Each row has a name. After each piece below comes the name of the row it's from, unless a question asks for something else. Each question is about the rows just above it. Places in a row count from 0.

[116 146 126 130 139 129 129 121 120] -> zibo
[150 145  71 160  98  68 172  89  97] -> zekep
[134 167  98 154 117 104 147 117  93] -> tirap
[139 124  82 139  84  82 136 107  91] -> vopeg
[139 132  94 141  96  95 136 117  98] -> nufeb
[ 85  85 149  80 155 143 100 104 159] -> vukit
[ 95  91 152  90 164 143 118 103 151] -> ketet
[150 145  71 160  98  68 172  97 160] -> Der
Shuffled ketet with one entry gone: [143  95  91 118 151  90 103 164], missing | [152]
[ 91 107] is which row, read backwards? | vopeg
Table of tags by key:
[89] -> k440
[104] -> k782
[117] -> k687
[97] -> k504
[94] -> k333
The tag of nufeb, keyed by place 7: | k687

[136 159 136 134 126  75 126 123  90 163 132 165 160 136 121  96 101  83
 143 168 144  92 194 111 128 102 129 177 109 170 142 157 160 138 140 124
 119 157 135 148 148 144 177 139 137 153 138 158 131 154 147 146 164 142
 140 170 132 135 135 133 139] -> zekep
[134 159 126 136 136 121 121 129 117 117 141 143 168 136 134  91 115 110
 140 119 129  96 124 115 114  92 147 119 131 167 142 154 159 138 138 124
 120 160 138 167 161 145 154 154 157 161 149 155 156 147 164 152 165 149
 167 154 142 159 152 152 168] -> ketet
[177  87 110 144 171  75 126 123  90 163 132 165 160 136 121  96 101  83
 143 168 144  92 194 111 128 102 129 177 109 170 142 157 160 138 140 124
 119 157 135 148 148 144 153 139 137 153 138 158 131 154 147 146 164 142
 140 170 132 138 149 135 152] -> Padop
[ 79 173 151 107  89 165 139 132 162  93 113  87  72 102 148 155 138 163
 103  78 114 156  71 157 114 147 115  71 151 186 151 173 171 143 153 126
 115 150 147 156 172 166 179 145 153 145 140 156 130 180 174 144 185 151
 153 177 137 138 169 134 173] -> nufeb
zekep without one entry, shuffled: [137 139 168 131  96 144 135 160 102 164 119 129 157 135 170 139 128  90
 154 140 132 140 101 159 170 142 135 136 138 143 126 124 138 194 160 133
 136 177 148  83 123 121 126 146 142 165 157 148 153 163 144 177 132 147
 109 134  92 136 111 158]. Gone: | [75]
Which row holds [136 136 126 159 134] read backwards? | ketet
tags:
[78] -> k538
[141] -> k978
[140] -> k670
[134] -> k661
[79] -> k470
Look up the entry of nufeb at place 0 in the table: | k470
Which row holds these entries in another order? [159 152 152 168 134 159 126 136 136 121 121 129 117 117 141 143 168 136
 134  91 115 110 140 119 129  96 124 115 114  92 147 119 131 167 142 154
 159 138 138 124 120 160 138 167 161 145 154 154 157 161 149 155 156 147
 164 152 165 149 167 154 142] | ketet
Shuffled Padop with one entry gone: [194 111 132 160  87  90 170 146 142 153 135 123 142 148 129 157 136  75
 102 137 154 148 144 158 140 132 101 109 149 138 144 138 177 124 170 119
 168 110 160 138 153 157 164 121 171 140 165 144 143 131 163 135 128  92
  96 147 177  83 139 126], missing | [152]
find: [177  87 110 144 171  75 126 123  90 163 132 165 160 136 121  96 101  83
 143 168 144  92 194 111 128 102 129 177 109 170 142 157 160 138 140 124
 119 157 135 148 148 144 153 139 137 153 138 158 131 154 147 146 164 142
 140 170 132 138 149 135 152] | Padop
Shuffled Padop with one entry gone: [ 75 149 144 124 152 140 160 177 123 128 146 157 135 138 144 139 144 102
 138 111 110 126 132 148 163 170 148  96  90 164 168 177 157 140 132 171
 101  83 137 136  87 160 153 142 143 147 194 153 109 131 154 119 129 165
 158 170  92 138 142 135], missing | [121]

[183 195  97 202] : ketet
[168 136  68  83] : pani
[200 136 136 148] : tirap
[143 160 156 178] : Padop
[168 136 157 154] : Rez
[168 136 157 154] is in which row? | Rez
key -> tag
[168] -> k746
[179] -> k980
[183] -> k340
[144] -> k384
[143] -> k872
[178] -> k600
Join Padop by its entry at place 0: | k872
find: [143 160 156 178] | Padop
find: [200 136 136 148] | tirap

[122 127 131 123 122 197 107 120 119 154 111 141 128 124 125 114 146 138
 131 132 135 131 119 142 130 123 119 116 110 137 122 135 139 121 128 125
  91] : nufeb
[125 133 130 125 131 159 122 125 127 126 129 144 123 128 131 127 130 126
 128 124 135 128 122 130 128 126 123 127 129 130 131 126 128 125 130 126
 122] : Padop
[124 130 130 128 128 148 122 125 128 130 127 131 129 131 131 123 132 128
 127 129 124 127 126 129 128 128 125 126 124 128 129 128 128 123 133 127
 131] : ketet
[122 131 118 128 126 119 116 130 120 147 119 108 127 115 125 121 143 136
 127 133 143 136 124 138 128 122 128 120 109 136 122 132 132 115 130 128
 100] : pani
[124 133 129 127 131 148 120 127 130 127 131 134 127 129 130 131 130 129
 124 127 133 128 127 128 128 126 125 126 126 128 130 129 130 125 130 128
 124] : Der
[115 139 119 132 120 169 121 148 126 115 143 119 116 132 137 129 140 129
 122 132 150 126 130 133 127 128 122 135 120 142 123 130 133 114 133 129
 123] : Buvo
[122 136 128 129 131 162 121 135 127 122 133 129 121 130 131 127 132 129
 125 127 137 127 128 123 126 126 123 129 125 132 125 131 127 123 132 129
 125] : zibo
find: [122 131 118 128 126 119 116 130 120 147 119 108 127 115 125 121 143 136
 127 133 143 136 124 138 128 122 128 120 109 136 122 132 132 115 130 128
 100] | pani
tags:
[128] -> k955
[132] -> k932
[138] -> k759
[131] -> k831
[127] -> k447
[139] -> k274
Look up the entry of ketet at place 17 in the table: | k955
nufeb without one entry, shuffled: [132 119 122 116 139 131 122 135 125 125  91 138 107 146 123 128 114 142
 127 120 110 131 154 131 122 141 128 197 124 121 137 119 123 130 135 119]. Gone: | [111]

[107 150  85 137 106 156 111 113 116 128 157  94 144 205 117 107 131 105]  Der
[147 120 131 128  69  75 146 127 163 126 143 139 113 163 127 158 164 145]  Padop
[150 137 106 111 117 157 156 131 157 116 106 141  98 115 151 124 140  97]  ketet
[150 137 106 111 117 205 156 131 157 116 106 107 113 128 107 144  85  94]  vukit
Der without one entry, shuffled: [107 144 137 117 205 107  85 113 157 156 131 105 128 116 150  94 111]. Gone: | [106]
Table of tags by key:
[119] -> k883
[121] -> k389
[150] -> k928
[69] -> k412
[137] -> k590
[70] -> k707
[120] -> k293
Look up the entry of Padop at place 1 in the table: | k293
[131 156 111  97 106 157 115 140  98 150 141 117 106 157 151 137 116 124] is which row reordered? | ketet
Which entry of ketet is missing from [115 131 111 116 141 157  97  98 137 117 157 106 124 150 151 106 140]? | [156]
Which row holds these entries in another order? [ 85  94 106 106 107 107 111 113 116 117 128 131 137 144 150 156 157 205] | vukit
Which row holds this, read backwards? [128 116 113 111 156 106 137  85] | Der
find: [107 150  85 137 106 156 111 113 116 128 157  94 144 205 117 107 131 105] | Der

[ 86  82 189 146 145 186 109 162 143] : vopeg
[121 130 117 131 125 130 133 118 166] : zibo
[ 82 146 174  84 145 189 186  53  95] : Der
[144 131 148 116 128 128 120 132  81] : nufeb
[175 189 186 146  82 145  84  53  95] : Buvo
key -> tag
[143] -> k420
[95] -> k667
[96] -> k416
[162] -> k564
[145] -> k826
[81] -> k483
[144] -> k73
The tag of vopeg, keyed by place 8: | k420
Der without one entry, shuffled: [189 146  95  53  82 145 186  84]. Gone: | [174]
Which row holds these entries in another order? [ 53  82  84  95 145 146 175 186 189] | Buvo
Which row holds this, read backwards? [145  82 146 186 189] | Buvo

